Input: [-0.53  0.81  1.20  0.75 -4.45 -5.04]
Output: 0.75
Input: [ 0.47  6.79  4.29 -1.30 -0.42 -2.29  2.50]
Output: -0.42
Input: [-3.79  5.72 -6.80 -1.62 -2.26]
Output: -6.80
Input: [ 2.39 -0.36  0.25  5.71  1.48]
Output: 0.25
Input: [ 2.91 -2.43 -5.54  2.07 -2.85  3.74  3.39]
Output: -2.85
Input: [-2.65  0.12  5.54 -2.00  5.37 -0.81]
Output: -2.00
Input: [-2.21  3.45 -0.87 -5.78 -0.52]
Output: -0.87
Input: [ 3.84 -5.34  5.82  3.74]
Output: -5.34
---
[[8 7 6 6 5 6 5 6 4 6 4 5 2]
 [6 8 7 6 6 6 6 6 6 7 4 5 3]
 [5 4 6 6 6 6 5 5 4 4 4 4 4]
 [7 5 6 6 6 5 6 4 5 2 5 5 6]
 [4 5 5 5 6 5 6 6 8 6 7 5 5]
 [4 7 6 6 7 6 6 6 6 5 4 4 5]
 [6 5 5 6 5 6 6 6 5 8 7 8 4]
 [6 5 7 6 6 6 7 6 5 5 4 6 4]] Out: 4

[[ -5 -13 -25 -23 -26   4  -8  -8  -1  -9   6  -9]
 [-41  -6 -17 -33  20 -39  34 -16   4 -32 -37  12]
 [-13 -18 -33 -28 -29   7  -9 -15  -5 -28   5   0]
 [ -4  18   8 -11  18  -6   0 -10 -38  -4 -22  -8]
 [-16 -13 -24  -7 -21  -2 -11  -9   4 -10  -1 -11]
 [-41  12  -6  -4  17   4 -24 -14 -42  -9 -43 -13]
 [  0 -21  -1  -6 -26 -18  -4  -9  -7 -21   7 -12]
 [-15 -18  -6 -21  11 -26  10 -16 -40 -33 -31 -10]] Out: -33

[[ -77 -128 -163  380 -174   24 -106  362  587   19  311 -352  481 -151
  -179]
 [ 513  338  360 -472  609  440  441  -67 -225  587 -207  354 -342  321
   622]
 [ 210  -54  298  114  431  340   98   33   -6   73  211   29   81  307
   274]
 [-135 -450 -228  538 -118  -43 -183  474  423 -403  371 -222  292 -101
  -109]
 [ -12  299  -93  178 -305 -562 -280  168  238  331  360  -86  287 -161
  -105]
 [-103  263 -160  320   97 -459 -149  297  274  -86  -35  102  132  -22
  -243]] Out: 132

[[593 357 557 418 566 604 455 583 270 593 588]
 [457 734 409 671 487 463 620 488 780 435 409]
 [589 444 533 454 548 567 522 528 425 533 637]
 [596 580 403 577 512 502 584 459 649 529 776]
 [445 601 551 496 479 537 611 531 594 346 219]
 [591 379 567 261 493 631 620 503 349 277 448]
 [494 652 270 781 557 478 448 611 532 692 493]
 [621 401 336 355 490 628 614 513 332 297 515]
 [475 739 518 588 453 457 701 399 898 338 492]
 [506 617 394 491 456 541 658 482 613 274 324]] Out: 613

[[4 0 5 5 4 3 4 6 4 2 3 3 4]
 [3 3 4 4 3 4 4 5 4 4 3 3 5]
 [4 9 4 3 3 4 4 0 4 6 4 5 3]
 [4 2 4 4 4 4 4 4 4 3 4 4 3]
 [3 8 3 4 4 4 4 4 4 5 4 4 4]] Out: 4

[[ 11  -5  -2   9  14   0  19 -15  13  12]
 [  4  17  -8  11  14  -3   1   1  18  11]
 [ -7  18  16  15   7 -11   8  -6   2   8]
 [ 22 -14  -6  25  -2 -23  -7  -6   1   9]
 [-26  -6 -13  19  -4  15  15   3  -1  44]
 [ -8 -23  -6   3  24   1  32  46 -19   3]
 [  2  26   4   5  14   8 -12 -19  -1  22]] Out: -19

[[-11 -16   0 -24 -12 -10  26 -19]
 [  1  -5   3 -11 -11 -16  -1   7]
 [-15  -7 -12 -12  -4   2 -20  -2]
 [  6 -24 -15 -11 -10  -8   3  -2]
 [-18 -11  -7  -5 -10  -7 -12 -12]
 [-11  -8  -3  -6 -22  -8  -8  11]
 [-12 -20  17  -5  -9  -1 -27  -6]
 [ -8  -7  -7  -9   7  -9  10  10]
 [-18 -12 -21 -24 -14 -10   5  30]
 [-33   6 -13 -10 -17  -6  -6   7]] Out: -6

[[56 24 73 77 69 87 64]
 [70 23 72 83 78 88 73]
 [50 21 67 72 66 85 61]
 [69 23 72 83 77 87 73]
 [50 25 70 75 68 83 61]
 [67 18 70 78 75 90 71]] Out: 75

[[4 7 3 3 7 8 5 6 3 5 5 3 3]
 [6 0 5 7 4 1 3 2 6 4 3 3 3]
 [4 7 3 3 7 8 5 6 3 5 5 3 4]
 [4 7 3 3 7 8 5 6 3 5 5 3 3]
 [6 1 5 7 4 1 3 2 6 4 3 3 3]
 [4 7 3 3 7 8 5 6 3 5 5 3 3]] Out: 5
---
array([-5.36, -5.58, -6.65,  4.76]) ==> -6.65
array([-5.82,  4.43, -0.20, -0.64, -2.71,  3.01]) ==> -2.71
array([-5.70,  4.63,  4.25,  0.04,  3.52]) ==> 0.04
array([-3.57, -0.67,  0.53,  4.88]) ==> 0.53
array([ 1.42, -0.65, -1.94,  1.73, -6.50,  4.69]) ==> -6.50
array([-2.81,  6.41, -3.02,  1.87, -2.43]) ==> 1.87
array([ 2.56,  6.14,  0.72,  1.47, -1.57]) ==> 1.47
array([-5.79,  6.44,  5.89,  5.97, -6.39]) ==> 5.97
array([-5.44, -2.84, -3.55,  4.42,  5.01]) ==> 4.42
---
[ 0.90 -0.31  1.84  5.33  1.55]
0.90
[ 1.12 -0.96 -1.30 -6.05 -4.56  5.30]
1.12
[ 2.57 -2.77 -4.98 -1.37 -1.29]
2.57
[ 3.49 -3.32  4.71  5.17  4.25 -2.87]
3.49
[ 2.16  6.26  1.78  1.68 -0.02  2.83]
2.16
[-2.58 -1.26  6.82  3.66 -0.32  1.14  1.41]
-2.58
[-5.36 -3.07  1.38 -4.31  0.90 -2.83]
-5.36
---
[[ 3.69  2.82 -1.03 -4.67]
 [ 3.66  2.99  4.92 -1.28]] --> -4.67

[[ 2.42  2.44 -1.67 -1.69  2.34 -1.69  2.43]
 [-4.94 -4.97  5.68  5.76 -4.83  5.79 -4.96]] --> 2.43

[[ 5.33 -2.89  1.82 -0.74 -3.06]
 [ 5.45  5.49  0.00  2.83 -4.75]] --> -3.06

[[ 1.31 -0.28  1.24  1.25]
 [-4.41  5.37 -4.27 -4.29]] --> 1.25

[[ 5.06 -5.88 -5.74 -5.45  5.77]
 [ 5.56 -5.93 -5.79 -5.68  5.87]] --> 5.77

[[-5.06  2.95 -0.28 -4.50  3.80  2.27]
 [-1.80 -1.10  0.42 -2.65 -0.11  4.20]] --> 2.27

[[-2.93  0.29  3.97  6.47]
 [ 0.00 -0.22  0.04  0.35]] --> 6.47

[[-3.13 -5.70 -3.33 -2.19  6.05  0.06]
 [-3.77 -4.82 -1.34 -2.23  5.47  0.60]] --> 0.06

[[-1.50  2.12  4.27 -0.64 -1.85  4.86  0.50]
 [ 0.82  1.56  1.36  0.10 -1.99  4.55 -5.43]] --> 0.50

[[ 5.83  5.19 -6.04  2.35 -3.65  3.30 -3.21]
 [ 0.52 -5.65  6.50  5.11  5.56  6.23 -3.88]] --> -3.21
